In the rows, zero is written as 128.
The rows below fall into families. The same turns and mirrors carry the whole set onto itself and the rows of a family onto each other. For each named row, which other rows are in its family? Write them in the order they are listed.
These 32 rows form 4 families of 8 rows each.
q_258: 121	141	157	99	138	121	101	134	88	125	108	124	92	120	110	136	153	121	126	128	140	120	132	125	155	123	135	104	116
q_533: 136	125	123	125	125	136	135	146	114	129	131	122	102	107	114	102	125	139	135	161	140	141	161	147	148	138	138	78	136
q_326: 124	147	138	121	109	131	120	156	113	150	136	103	98	134	99	121	130	109	137	138	111	100	161	137	164	136	124	105	123
q_509: 173	137	105	128	115	139	136	138	107	144	135	98	97	129	116	119	131	113	138	146	143	98	146	118	144	135	132	95	107
q_686: 132	157	145	120	104	145	127	151	118	140	122	105	92	139	97	119	132	106	127	132	114	107	156	136	166	138	126	109	121
q_393: 119	138	150	110	126	142	121	133	113	122	118	114	117	130	97	136	130	120	98	136	113	105	147	144	125	133	110	105	110
q_257: 127	151	139	127	106	142	122	153	114	140	137	101	93	133	95	123	143	114	127	137	118	106	163	134	163	134	139	104	128
q_17: 145	123	112	121	131	134	133	148	116	133	134	115	89	98	122	98	123	135	136	152	125	139	159	139	138	136	136	86	132
q_296: 114	142	146	112	133	139	119	142	113	121	126	113	111	124	90	131	135	122	94	145	118	118	161	129	128	143	108	106	117
q_299: 140	117	137	120	118	130	122	152	98	123	115	114	91	96	105	125	138	112	130	141	154	134	147	106	143	157	130	107	140
q_495: 136	143	139	125	99	141	125	154	108	139	123	104	95	128	94	133	138	107	124	127	121	92	153	125	159	133	134	102	120
q_685: 162	133	122	102	152	143	132	121	111	138	127	101	115	126	115	121	121	123	117	166	144	110	138	127	124	149	107	105	96
q_316: 138	122	129	116	124	134	112	146	94	135	118	116	85	91	100	129	144	113	140	139	155	124	147	111	149	149	145	101	136
q_451: 159	134	124	110	160	147	131	129	102	128	134	111	108	132	113	128	133	121	122	161	142	109	142	123	121	149	100	108	93
q_990: 146	126	103	117	138	135	122	142	101	136	134	123	89	100	119	103	128	136	138	158	134	135	155	135	137	142	141	72	133
q_639: 169	145	114	120	129	137	129	124	106	154	142	94	96	133	115	114	138	115	146	149	144	98	144	123	155	126	134	98	118
q_352: 120	139	144	112	135	142	121	145	111	125	132	117	112	128	91	132	127	111	109	148	118	118	159	141	130	154	97	111	118
q_474: 131	132	157	103	139	119	116	129	85	134	107	123	86	126	111	141	159	125	120	137	150	124	132	118	169	129	128	105	115
q_338: 145	113	138	119	123	129	124	149	98	124	113	113	98	96	94	130	144	123	128	149	161	142	153	116	148	154	139	102	125
q_363: 155	134	113	113	144	142	131	116	109	127	131	104	118	130	119	119	124	124	115	154	136	112	143	132	112	137	110	101	94
q_836: 130	145	134	97	151	121	110	124	97	131	125	130	96	128	127	113	137	144	121	147	122	134	140	149	139	116	126	73	113
q_758: 129	136	140	96	148	118	125	125	103	143	123	127	95	125	128	117	147	142	119	155	120	130	141	149	161	113	128	77	109
q_843: 123	143	146	108	133	151	126	142	115	124	117	111	111	130	93	128	120	126	97	150	116	116	152	141	133	149	104	108	104
q_20: 141	131	160	100	133	118	113	130	89	127	104	124	95	127	109	135	159	122	116	136	141	121	119	120	156	130	124	104	115
q_927: 135	121	131	119	125	134	126	140	97	134	117	119	87	95	107	124	141	116	133	146	163	139	156	110	153	154	135	103	135
q_274: 156	136	123	106	160	134	130	115	102	134	130	107	116	125	112	123	129	129	111	162	146	103	140	119	124	139	102	100	102
q_421: 144	133	162	106	145	111	119	130	96	128	102	115	94	117	105	139	159	120	123	139	150	128	129	122	161	122	129	96	106
q_697: 163	141	118	118	136	135	130	142	104	150	137	96	94	140	121	117	135	119	150	153	140	90	143	117	160	131	126	106	102
q_638: 170	149	116	117	121	139	136	130	110	153	134	92	99	134	119	114	131	105	148	146	143	100	144	124	160	139	129	104	108
q_198: 146	134	140	101	145	123	123	124	104	136	127	122	92	129	128	106	140	142	127	149	114	125	135	153	149	108	127	83	109
q_121: 135	124	115	118	140	131	132	133	113	143	133	121	94	98	125	101	130	133	132	159	134	142	163	142	145	138	133	78	132
q_188: 138	144	146	108	144	115	132	126	108	133	123	123	99	125	129	108	139	139	128	151	128	129	136	152	160	102	128	75	117

Same family as q_363: q_258, q_509, q_393, q_495, q_316, q_990, q_836
Same family as q_451: q_533, q_326, q_352, q_338, q_421, q_697, q_188
Same family as q_685: q_686, q_474, q_758, q_843, q_927, q_638, q_121

